In the data rows, the value 128 means zero.
A hidden rule labels the rows of this table. It goes by one to three of the table's principal directions, not those with the most spread.
[174 120  66  60 116 186 219 116 145 178 235 230 117 138 224  45  55  56 178  88  94 164 188 102  94 113 193 197 185 108 106 113 114 128 154  37  86 132 189  69 121  37  98 132  78 125  61  88] 4
[ 91 134 147 153 122  76 160  69 154  96 119 128 134 102  79 169 147 107 109 122 123 160 109  75 168  84  78 120 137 135  93  87 131  72  42 144 205 136 103 130 173 127 120 149 159 151 126 137] 5
[145 151 146 135 145 135 101 184  96 142  82 101  89 131 102 120 154 156 118 113 160 161  73 204 100 160 136 128  85 140 203 165 134 181 179 118  47 111 119 109  71 120 107  79  88 147 109 141] 5
[123 108 146 129 146 109 148 125 136 142 139 133 150 133 151  84 125  89 120  81  84  82 109  89 157 123 131 151 131 108 126 102 122 110 124 124 125 113 132 105 126 131 112 176 132 130 148  73] 6
[150 157 127 115 137 152 146 112 103 144 101 133  74 120 149 123 166 134 113 102 135 183 147 160 118 122 142 123 116 149 165 157  76 160 103  72 123 140 125  96  97 103 133 101 108 163  86 123] 5
[ 88 114 161 143 197  87  60 211 126 159 128 114 208 161 112  61  36 125 162 116 163  55  42 129 161 182 172 130 123 115 175 159 177 154 245 134  39  97 185 102  86 111 108 155 113  50 224  67] 5
[127 104 113 117  91 123  85  88 172  92 152 116 136 124 118 188 148 134 132 158  98 123 160 120 120 104 107  99 128 142  87 111 114  83  99 188 195 136 105 170 182 177 163 125 176 107 158 133] 5
[ 72 106 165 146 133  68  66 103 167 123  88  81 152 127  85 149 120 104 104 108  97  89  23 127 159 122  96  99 109 125 119 103 136  70 101 190 169 109 132 119 164 175 142 132 158  98 180  89] 0
[174 139 110 124  91 140 189  57 149 156 109 172   6  85 173 136 206  62  97  39  51 207 126 188 115  65  92 154 128 132 141  99  69 101  36  68 164 115 103  95 140  80  93  79 115 186  39 134] 5
[110 143 161 146 178  77 120 178  96  94 105  82 160 140  62 140 171 164 100 126 163 121  98 123 164 141  96 119 102 128 157 128 127 160 113 147 121 138  93 127 101 148 122 158 144 151 156 124] 3
[105 137 163 134 141 114 134  63 133 140  79  87 121 106 121 154 121 104  99 118 129 160  84 122 121 135 135  93 117 137 121 120 113  84  77 125 167 117 136  75 156 136 164 124 154 158 113 120] 5
[110 126 144 120 131 117 128 110 130 168  81 126  59 110 123 112 156 117  92  79 120 153  71 149 136  97 109 127 110 151 170 123  73 134  67  99 142 143 127  77  98 109 125 104 131 159  91 105] 3
[110 120 144 132 115 114  79  94 145 115 119 109 138 109 127 144 146 137 114 130  88  79 145  95 135 102 115 114 133 133 116 107  92  96 105 170 176 125 113 159 136 180 157 129 165 103 167  86] 5
[145 140 113 117 112 164 183 104 128 171 128 170  72 113 161 110  96  97 142 120 147 209 140 148  87 121 153 135 148 141 136 145 128 136 123  58 112 133 159  92 118  54  99  86  96 152  55 170] 5
[136 121  86  63 136 150 109 133 154 206 156 183  85 142 198  66  64  72 158  67 105 148  81 183 107 120 183 156 147 138 169 154  91 140 160  68  81 125 199  51  92  58 116  80  83  83 113  55] 4
[159  92 115 143 103 122 198 107 150  81 184 152 152 131 139 135 182 104 122 112  69  92 186  68 171 102  85 162 129  97  66  64 148  88  82 156 171 126  75 161 189 156 117 216 160 169 126 138] 5
[117 139 155 126 187 103  51 202 101 138 103  80 150 140  92 112 112 162 116 119 159 113  65 177 111 166 144 116 104 134 194 148 122 177 186 150  64 115 146 103  68 142 137 103 126 104 164  94] 4
[143 119  89  94  97 151 122 106 148 119 175 153 126 126 155 146 122 130 144 149 107 129 185 111 105 105 135 136 151 135  97 117 111 113 117 147 156 144 127 149 144 138 148 118 138 112 123 121] 4
[ 65 147 176 159 151  71  83 126 123  84  85  56 197 132  40 188 111 163 120 194 190 124  88  96 148 154 111  69 118 139 113 147 163 107 126 182 164 132 117 156 149 171 148 133 160 106 191 152] 5
[118 150 148 162 159  80 160 143 114 119 105 129 117 112  86 124 154 112 101  82 129 156  68 140 156 113  85 152 121 115 149  97 145 131  94 119 118 114 114 108 116 101  87 130 115 160 106 133] 2
[140 107 130 152 127 125  99 173 128  77 152 100 187 154  96 156 135 166 144 178 143  93 155 123 129 163 118 111 110 117 105 129 185 136 183 191 114 120 104 189 156 179 136 164 147 114 176 169] 5
[111 154 152 141 184 111  38 194  85 140  65  79 125 137  94 125 135 187 113 130 179 111  76 201 135 163 136  97  97 146 205 180 105 196 170 128  82 127 140 119  63 139 150  91 124  99 170 112] 6
[102 132 183 185 146  78 187 109 118  90  94  87 167 116  71 158 150 117  95 136 146 143 100  67 154 137  86 114 114 115  99  93 186  94  84 158 160 115  91 134 162 146 103 183 151 187 125 176] 4
[168 118 117 139 115 138 227  96 127 122 138 151  90 116 152 136 180  94 107  95 103 167 157 120 138 110  99 152 124 114 101  91 136 112  59 100 154 129  92 107 162 103 109 169 137 208  64 172] 4
[159 113  86 115  84 163 174  74 156 128 168 181  86 114 169 133 141  99 135 111  84 161 177 127 120  89 117 148 147 125  86  93 111  98  79 107 169 137 129 127 175 109 136 128 132 149  74 145] 2
[123 123 128 125 114 128 142 142 127 126 136 124 140 132 117 115 117 122 124 131 119 107  98 119 118 135 121 150 127 107 114 104 154 117 139 149 107 120 127 127 133 143 119 129 112 134 111 126] 2
[134 114 108  94  97 168 142  93 147 174 136 165  86 131 186  88 110  96 140 103  98 125 137 132 123 112 158 137 138 134 127 141  85 119 122  77 131 138 157  97 127 104 135 114 109 119 101  95] 3
[ 70 145 191 171 180  59  55 184 100  80  90  47 217 130  28 155 120 189 108 174 179  75  77  90 148 160 104  98 109 126 147 125 165 138 163 210 116 118 108 166 101 193 137 145 156 102 209 118] 5
[111 132 127 107 140 112 124 120 129 124 141 110 163 127 117 142 106 130 131 152 143 103 129 110 136 134 137 122 143 118 109 123 115 108 115 135 144 133 129 114 139 135 157 137 157 113 150 105] 5
[139 155 117 133 116 133 108 140 114 101 122 112 123 120 104 177 142 160 129 169 154 164 152 157  90 133 117 113 131 137 128 142 145 143 139 154 129 130 113 169 123 140 127  82 121 126 118 177] 4
[154 128  99 127 111 155 117 141 134 127 157 155 126 129 150 133 108 133 157 148 128 138 167 151  99 133 143 135 143 127 121 140 151 138 172 130 107 120 140 159 132 115 120 104 114 102 127 155] 5
[134 146 129 136 122 121 164  76 136 125 119 126 105  95 122 168 124 100 113 124 126 199 121 135  96 115 115 121 141 130 107  99 140  91  79 126 161 116 129 105 159 107 129 100 139 163  78 165] 5
[159  97  87 102  78 170 182  61 166 121 184 172 118 131 186 137 133  91 146 130  81 136 203  91 128 103 137 138 146 123  62 103 119  81  89 119 181 140 123 131 195 129 149 165 145 145 101 136] 5
[138 121 100 132  81 148 150 111 142 114 159 161 129 124 147 142 123 125 150 162 113 117 188 102 118 107 117 138 158 119  81 120 151 111 127 139 156 135 121 187 154 129 112 124 124 112 121 166] 4
[137 144 116 114 112 134 200  52 139 139 147 170  97  93 166 114 138  76 114  83  75 157 157  89 132  78 121 161 164 115  97  81  84  84  50  81 176 128 130  96 147  96 123 128 126 160  70  96] 5
[133 110 122  94 151 125 143 141 143 153 172 141 162 149 162  98  76  90 153 116 127 125 126 105 117 146 171 140 142 124 128 135 144 123 163 118 100 122 156  89 121 101 114 154 123 113 148  94] 6
[ 96 145 131 124 156 112  62 178 109 134  95 104 129 143  87 135 112 176 128 151 188 140  83 165 127 143 130 103 114 156 174 170 124 177 153 139 105 149 146 125  82 127 136  91 116  99 153 130] 2
[108 136 166 167 142  91 166 136 120 146  98 129 130 115 117  99 122  92 117  98 123 118  85 108 148 124 109 143 138 109 138 119 158 120 126 106 115 106 127 128 110  97  65 136 111 136 128 136] 6
[111 123 149 158 145 103 162  98 139 151 106 137 130 111 137  99 100  73 111  72  97 123  53 116 151 125 118 150 131 103 120  85 161  86 105 121 127  95 152  81 151 107 112 150 118 144 111 109] 4
[109 104 130 129 114  95 109  79 181 102 166 133 162 115 120 160 109  96 134 129  85 129 138  75 129  94 111 117 150 133  82  84 137  62  99 182 193 121 129 149 180 151 133 145 169 103 163 109] 5
[170 125 106 124  83 166 221  53 135 117 131 155  62 110 161 157 195 102 104 109  95 195 184 121 122  94 103 135 122 133  88 100 104 102  33  95 189 145  92 115 177 118 135 143 134 213  41 177] 3
[130 120 142 137 127 125 189  81 138 159  95 150  73 121 157  96 160  73 103  52  91 160  86 127 162 105 116 141 111 131 139 116 107 109  68  75 145 125 127  70 138  94 104 152 110 181  84 112] 4
[117 150 133 130 145  90 138  97 130 123 132 135 126  88 120 128 138 103  97  80  82 125 103 105 134  86  99 163 153 111 124  64 101  93  69 142 156 112 123 108 123 126 126 117 139 137 111  74] 3
[147  90  91 121 131 139 217 100 163 146 234 209 189 124 195  67  33  48 168  98  78  90 157  51 143 121 156 198 188  72  52  49 188  66 141 111 119 100 177  93 188  77 116 206 133 118 114 100] 5
[126  99 145 124 107 124 136 110 151 110 148 104 172 133 125 138 124 114 131 145 102  83 129  79 127 142 134 128 118 112  93 104 155  79 142 177 132 109 105 137 166 175 140 170 152 133 155 113] 5
[138 117 102  86  94 164 107 101 145 137 140 124 101 125 140 149 125 138 131 150 122 139 139 152  93 125 144 117 123 140 116 128  92 113 116 136 140 141 132 111 146 146 177  96 143 127 102 121] 2
[129 153 121 126 116 160 158 152  85 144 113 142 110 124 134  98 132 163 129 152 160 103 155 124 130 133 135 151 137 118 139 148 113 168 139  86  96 145 123 140  86 114 124 113  98 137  95 139] 2
[107 133 141 118 150 114 147  93 136 157 119 131 133 126 147 113  91  88 130 110 133 146 109 112 139 127 150 114 146 132 124 138 111 108 105  86 149 129 161  81 133  93 129 134 133 123 131 104] 6
[100 116 158 101 157 109 100 141 135 180 109 117 126 135 140  63 103  99 118  68 105  88  43 124 143 133 157 143 112 130 179 132  91 127 148 111  85 115 154  58  82 123 124 133 114 113 150  29] 5
[138 108 107 117 119 135 149 110 156 146 153 157 117 130 152 114 102  87 139 101 104 141 102 142 127 123 133 145 134 117 112 107 143 102 124 117 124 117 151  95 159 102 124 133 122 128 107 124] 3
[131 140 132 115 128 145 101 122 115 141 109 117 110 120 144 128 140 149 124 136 133 119 155 137 116 127 146 114 127 143 150 155  84 146 131 114 130 136 126 131  99 136 148 106 134 119 136 110] 5
[128 163 172 155 159 112 101 159  80 126  68  76 124 105  98 126 167 164  93 117 136  98  98 155 123 149 119 130 105 116 178 131 110 155 144 137  88 102 101 130  77 157 132 105 127 143 134 108] 5
[115 141 148 148 136 125  82 172  96 121  73  82 129 136  90 135 150 177 110 147 157  90  78 170 134 161 118 116  91 123 161 151 141 159 160 156  89 120 112 142 102 168 143 110 115 124 144 135] 3
[164 107 125 157 107 115 177 107 148  59 158 120 146 137 110 189 196 117 123 138 103 160 180 108 142 123  84 118 110 121  76  98 173  97  93 170 177 123  68 175 200 159 114 185 158 177 129 194] 5
[152 165 147 188  94 117 207  51 110  75  67 112  70  84 105 198 247 120  71 110  94 186 154 135 147  91  49 121 112 116  92  90 125  93  12 124 209 119  52 165 181 149 115 126 136 219  60 204] 6
[125 114 117 135 124 111 123 108 153 113 157 143 154 120 131 141 116 114 139 130 105 102 144 109 149 112 116 133 147 115  95 101 137  93 116 148 159 120 127 146 165 132 136 150 158 104 156 120] 5
[132  67 110 115  93 137  60 158 164  95 165 111 167 165 124 151 145 165 149 169 109  46 152 112 143 139 124 113  97 136 106 133 149 119 172 220 134 137  96 187 159 209 160 175 162  92 204 119] 3
Here are more rows. What is the label of each one?
[150 133 139 152 113 126 164 147 101  72 114  91 135 137  87 175 209 169 106 163 147 128 162 121 139 143  88 121  94 120 113 127 153 142 108 161 137 136  55 174 144 174 124 161 139 185 119 189] -> 3
[127 122 126 109 152 136  60 202 113 148 120 111 123 151 110 106 115 171 135 134 164 112  90 184 114 157 148 122 101 144 187 164 116 186 190 134  62 135 144 113  75 132 139 102 117 101 149 111] -> 2
[169  95 116 125 117 148 202 146 126 129 156 147 131 158 170  94 166 101 133 100  98  87 150 118 163 144 128 162 108  97 111 122 151 132 134 108 103 122  97 121 148 126 104 203 117 168 120 133] -> 4
[141 104  98 107  94 154 139  50 171 139 172 175 109 109 192 129 112  87 138 112  65 140 196  88 112  79 137 129 168 138  80  95  90  80  80 121 201 138 150 132 169 122 149 133 154 116 113 108] -> 6
[117 145 155 155 138 115 138 131 114 125  96 122 121 130 115 123 143 127 121 121 142 156 125 120 136 127 119 113 124 140 144 151 134 146 127 106 133 131 127 143 109 116  94 124 107 137 129 149] -> 6
[ 56 136 154 135 160  93  23 180 121 101 107  69 207 159  43 172  61 205 154 235 240 125 112 110 125 168 145  50 126 171 138 194 158 161 187 180 135 163 156 171 108 157 157 111 152  56 219 159] -> 3
[159 133 112 142 111 123 204 117 129 119 157 157 126 109 148 128 142  85 126 105  88 125 141 122 126 116 103 176 151  84  92  80 166  98 108 124 125 100 106 139 155 107  87 141 117 155  90 151] -> 4
[102 145 128 136 151 143   8 236  87 140  98 101 159 159 100 115  76 222 164 207 218  76 127 181 110 181 163  93 124 149 185 219 146 221 254 142  54 143 164 188  50 140 138  74 102  36 200 148] -> 4
[101 129 161 168 139  99  70 149 120 103  91  90 159 133  93 139 146 159 118 144 128  73 114 125 157 137 105 101 115 125 134 139 135 134 147 165 141 120 115 181 124 176 131 136 142  95 189 125] -> 6
[163 113 100 113  63 181 227  70 142 116 162 162 101 130 163 141 152 100 137 148 108 167 200  96 112 115 126 137 136 119  63 113 135  96  85  98 165 145 106 136 187 121 126 151 121 184  56 185] -> 3
[146  92  82  75 116 174  80 182 148 179 175 167 124 168 186  62  69 120 174 115 112  75 109 176 112 151 185 155 127 123 154 160 124 158 222 114  49 125 179 106 101 113 134 113  91  64 149  74] -> 3
[159 124 106  95 128 151 186 125 130 160 179 168 144 135 203  74  92  71 151  94  86 103 154 101 114 135 172 179 159  95 114 118 138 115 159  93  90 106 149 100 120  94 100 150  96 124 115  84] -> 6
[116 123 128 119 128 113 117 106 143 100 147 117 145 121 102 164 132 143 120 148 135 153 147  88 120 110 116 114 130 149 110 106 123 109  94 170 169 146 115 132 144 151 151 140 159 140 134 128] -> 3
[171 130  73  79 111 159 203 100 148 166 200 212  81 106 193  74 102  58 137  53  63 169 130 133  98  87 144 211 166 104 119  67 107 106 104  77  99 114 159  61 127  62 105 108  87 151  38  79] -> 2
[123 128 120 139  97 133 163  80 139 113 124 135 126 120 130 151 136 113 125 142 115 128 139 111 144 116 109 125 136 115  80 111 140  89  86 128 173 130 118 141 179 137 139 138 135 140 110 154] -> 3
[108 111 121 112 132 127 101 146 137 104 159 119 177 155 102 143 100 162 150 180 169 119 151  92 136 142 142 105 126 145 111 142 140 135 149 157 138 155 133 142 140 149 157 157 150 107 166 132] -> 2
[121 154 109 111 166 131 117 162 109 148 160 154 150 124 128  95  54 134 149 134 162 149 127 137 101 136 158 147 168 122 143 126 129 158 165  96  88 130 187 102  91  79 127  93 107  93 113 112] -> 3
[113 135 136 135 167 105  45 243  98 120 134 104 179 149  81 102  99 188 143 151 168  65  88 151 123 164 135 144 118 120 182 147 161 189 231 177  39 117 136 161  58 151 113 112 107  71 189 103] -> 3
[156  87  74  74  93 151 201  91 183 153 223 196 130 132 190 102  77  50 162 100  77 138 141  95 111 107 153 182 160 106  76  79 150  70 119 119 126 120 149  81 178  87 115 158 124 134  91 104] -> 2
[ 99 109 156 150 114 105 102 133 140  97 111 103 150 140  84 129 159 145 112 127 110  87  90  93 163 123  97 124  95 129 124 111 141 112 127 181 138 128 100 154 141 188 129 161 131 131 159 109] -> 2
[128 125 114 127 109 147  97 109 136  96 155 123 161 124 124 162 114 162 146 187 136 111 196 102 116 127 135 106 145 133  89 126 125 115 137 159 163 139 127 176 158 162 172 129 161  99 153 143] -> 5
[114 106 138 129 141 122 113 133 152 160 131 139 146 152 156  89  72  84 151 103 117 124  86 128 132 147 161 119 130 130 136 151 156 120 176 113 105 112 176 105 131 105 103 138 104  92 159 106] -> 6
[128 137 120 148 107 141 122 135 119 106 127 128 137 122 110 150 120 157 135 170 148 130 148 126 110 134 118 126 134 125 109 126 165 131 146 155 127 128 123 172 138 143 130 111 120 122 119 175] -> 3
[141 107 127 122  98 159 184 147 124 137 137 135 125 155 141 106 128 122 142 148 144 124 140 109 121 152 142 137 113 122 117 149 164 140 157 113  95 136 115 132 130 122  99 156 101 158 104 167] -> 3
[135  93 100  83 100 134 119  89 186 144 181 151 131 132 170 134  91  76 152 117  81 131 133 117 103 110 151 131 147 132  97 113 123  76 128 147 152 121 148 111 166 125 134 126 143  99 140  95] -> 6
